[[ 21  45  40  11]
 [ -1  40 -31  -1]
 [  4   5 -11 -11]]
|
[[21 45]
 [-1 40]
 [ 4  5]]

[[-1 -9  7]
 [ 8 14 15]
 [ 7 12 24]
 [-2 21 43]]
|
[[-1 -9]
 [ 8 14]
 [ 7 12]]

[[ 45  -2]
 [ 43  44]
 [-32 -35]
 [ 20  29]]
|
[[ 45  -2]
 [ 43  44]
 [-32 -35]]

[[ 17  30 -28  29  31]
 [-11  18 -11 -47  -1]
 [ -3  16   4  24  15]]
|
[[ 17  30]
 [-11  18]
 [ -3  16]]

[[  2  37   2 -16]
 [-12   5 -13  12]
 [  4  51 -10  19]
 [  7 -40  -3 -10]
 [ -9   9 -10  40]]
|
[[  2  37]
 [-12   5]
 [  4  51]]

[[  3 -15  23]
 [ 10  21 -46]
 [ -8 -25 -22]
 [  7  15 -30]
 [-18  -8  -3]]
|
[[  3 -15]
 [ 10  21]
 [ -8 -25]]
---
[[ 39 -55  29]
 [-59  56  16]
 [-11  46 -17]
 [ 24 -56  29]]
|
[[-55  29]
 [ 56  16]]

[[ 18 -46   9   3 -18]
 [  6   1  56   6   0]
 [ 15 -12 -11  19 -16]]
|
[[-46   9]
 [  1  56]]

[[ -6 -34 -14]
 [  5   1   5]
 [ 59   4  50]]
|
[[-34 -14]
 [  1   5]]

[[ 0  0  3 40 28]
 [ 0  1  6 46 23]
 [28 42  3  0  1]
 [ 4 41 30  1  0]]
|
[[0 3]
 [1 6]]

[[ -6 -43  54  13   8]
 [ 17  -2 -12  14  11]]
|
[[-43  54]
 [ -2 -12]]

[[-51 -36 -30]
 [ 15 -36  27]
 [ 49  -8  49]]
|
[[-36 -30]
 [-36  27]]

[[-35 -40 -22]
 [ 26  33  46]]
|
[[-40 -22]
 [ 33  46]]
---
[[-11 -27 -35  45 -34  43  29  48  30  45  36 -44  39  45]
 [-31 -52 -52 -31 -50  16 -34 -29  10 -45  37  41  32 -24]
 [ 56  56  50 -44  48 -33 -55 -40 -56  59 -54 -55 -47 -46]
 [ 48 -18 -29  26 -16 -26  39  24   2  43 -39 -50  43  42]]
|
[[ 56  56  50 -44  48 -33 -55 -40 -56  59 -54 -55 -47 -46]
 [ 48 -18 -29  26 -16 -26  39  24   2  43 -39 -50  43  42]
 [-11 -27 -35  45 -34  43  29  48  30  45  36 -44  39  45]
 [-31 -52 -52 -31 -50  16 -34 -29  10 -45  37  41  32 -24]]

[[ 39  -2 -26 -18 -28   5  -3 -20   0 -28 -16 -14  -5  32  28]
 [  2  -2  27 -14 -35   5  15 -20 -34 -15 -15 -18 -13 -21 -51]
 [  9  -8 -24 -12 -17   5   2 -20   8 -24   4  12  22  11  13]
 [ 13  -2 -17 -14 -13 -10 -25 -20  10 -12 -15 -12  14  11  13]]
|
[[  2  -2  27 -14 -35   5  15 -20 -34 -15 -15 -18 -13 -21 -51]
 [ 13  -2 -17 -14 -13 -10 -25 -20  10 -12 -15 -12  14  11  13]
 [  9  -8 -24 -12 -17   5   2 -20   8 -24   4  12  22  11  13]
 [ 39  -2 -26 -18 -28   5  -3 -20   0 -28 -16 -14  -5  32  28]]

[[ -5  -5  -7   1   7  -8  -5  -8  -2]
 [ 31  25  45  34  54  39  53  44 -40]
 [ 33  26  38  33  52  31  55  40 -49]]
|
[[ 31  25  45  34  54  39  53  44 -40]
 [ 33  26  38  33  52  31  55  40 -49]
 [ -5  -5  -7   1   7  -8  -5  -8  -2]]

[[ 11  12  34 -26  31  15   8 -23 -10]
 [-13  20  16   4  -9   6  -1  -7 -14]
 [ -4  24  35 -13  12  10   8 -18 -18]
 [-18  15   7  13 -14  12 -11  -9 -19]
 [  4 -27 -55  25 -27 -39   2  48  35]
 [  6   1   6 -10   0   0  14  -2   2]]
|
[[ -4  24  35 -13  12  10   8 -18 -18]
 [ 11  12  34 -26  31  15   8 -23 -10]
 [-13  20  16   4  -9   6  -1  -7 -14]
 [-18  15   7  13 -14  12 -11  -9 -19]
 [  6   1   6 -10   0   0  14  -2   2]
 [  4 -27 -55  25 -27 -39   2  48  35]]

[[ 24  27   1  27 -32  26   1 -30]
 [ 42  48 -12  50 -20  48 -10 -16]
 [-18 -16   7 -18 -11 -17   6 -10]
 [ 23  20  -3  22  22  22  -2  20]
 [ 25  22   8  24 -17  24   8 -20]
 [ 21  19   9  21 -14  20   9 -15]]
|
[[ 21  19   9  21 -14  20   9 -15]
 [ 25  22   8  24 -17  24   8 -20]
 [-18 -16   7 -18 -11 -17   6 -10]
 [ 24  27   1  27 -32  26   1 -30]
 [ 23  20  -3  22  22  22  -2  20]
 [ 42  48 -12  50 -20  48 -10 -16]]

[[-34 -27 -34  -9]
 [-18 -51 -18  12]]
|
[[-18 -51 -18  12]
 [-34 -27 -34  -9]]

[[ 39 -43  23 -25  28 -39 -27]
 [-11  27  18  22   4 -31 -33]
 [ 38 -30  40 -37  26  -9  22]
 [ -8  38  41 -34  42  35  16]
 [ 21  18  37 -41  42  41 -26]
 [-27   6 -36  30 -33 -43  24]]
|
[[ -8  38  41 -34  42  35  16]
 [ 38 -30  40 -37  26  -9  22]
 [ 21  18  37 -41  42  41 -26]
 [ 39 -43  23 -25  28 -39 -27]
 [-11  27  18  22   4 -31 -33]
 [-27   6 -36  30 -33 -43  24]]

[[ 23   6 -10  -7 -26  -6  -9  34   8  25  -2  19  -2 -33   8 -11]
 [  8 -11  23   2 -29  -4 -42  18 -13 -14  -6  24  -2 -48   9 -18]]
|
[[  8 -11  23   2 -29  -4 -42  18 -13 -14  -6  24  -2 -48   9 -18]
 [ 23   6 -10  -7 -26  -6  -9  34   8  25  -2  19  -2 -33   8 -11]]
---
[[-29  29 -10 -10]
 [-17  14  20 -40]
 [-23  47 -19 -30]
 [  9 -44  10  21]
 [ 24  -9 -10  24]]
|
[[ 14  20]
 [ 47 -19]]

[[-34  36 -35  30]
 [  1 -11  19 -22]
 [ 22  22  -5 -27]
 [ 18 -41  14  29]
 [ 26 -50  -1  50]]
|
[[-11  19]
 [ 22  -5]]

[[ 33  50 -12  -4]
 [ 27  48 -15   0]
 [ 14  24 -11   4]
 [-25 -45  16  -2]
 [  4  14   6   6]]
|
[[ 48 -15]
 [ 24 -11]]

[[  7  -2  40  15  -6]
 [-12 -57  13  12 -22]
 [  8   4  12  11  40]
 [-10  18 -22  -9  -5]
 [  9 -27  10  33  -8]]
|
[[-57  13]
 [  4  12]]

[[ -4 -27 -40]
 [-21 -38 -36]
 [-33 -42 -44]
 [ 10  -2  21]
 [ 19  19  31]]
|
[[-38 -36]
 [-42 -44]]

[[-43  29 -14 -13  26]
 [-30  14  16  15  14]
 [ 22 -11 -17 -17 -10]]
|
[[ 14  16]
 [-11 -17]]
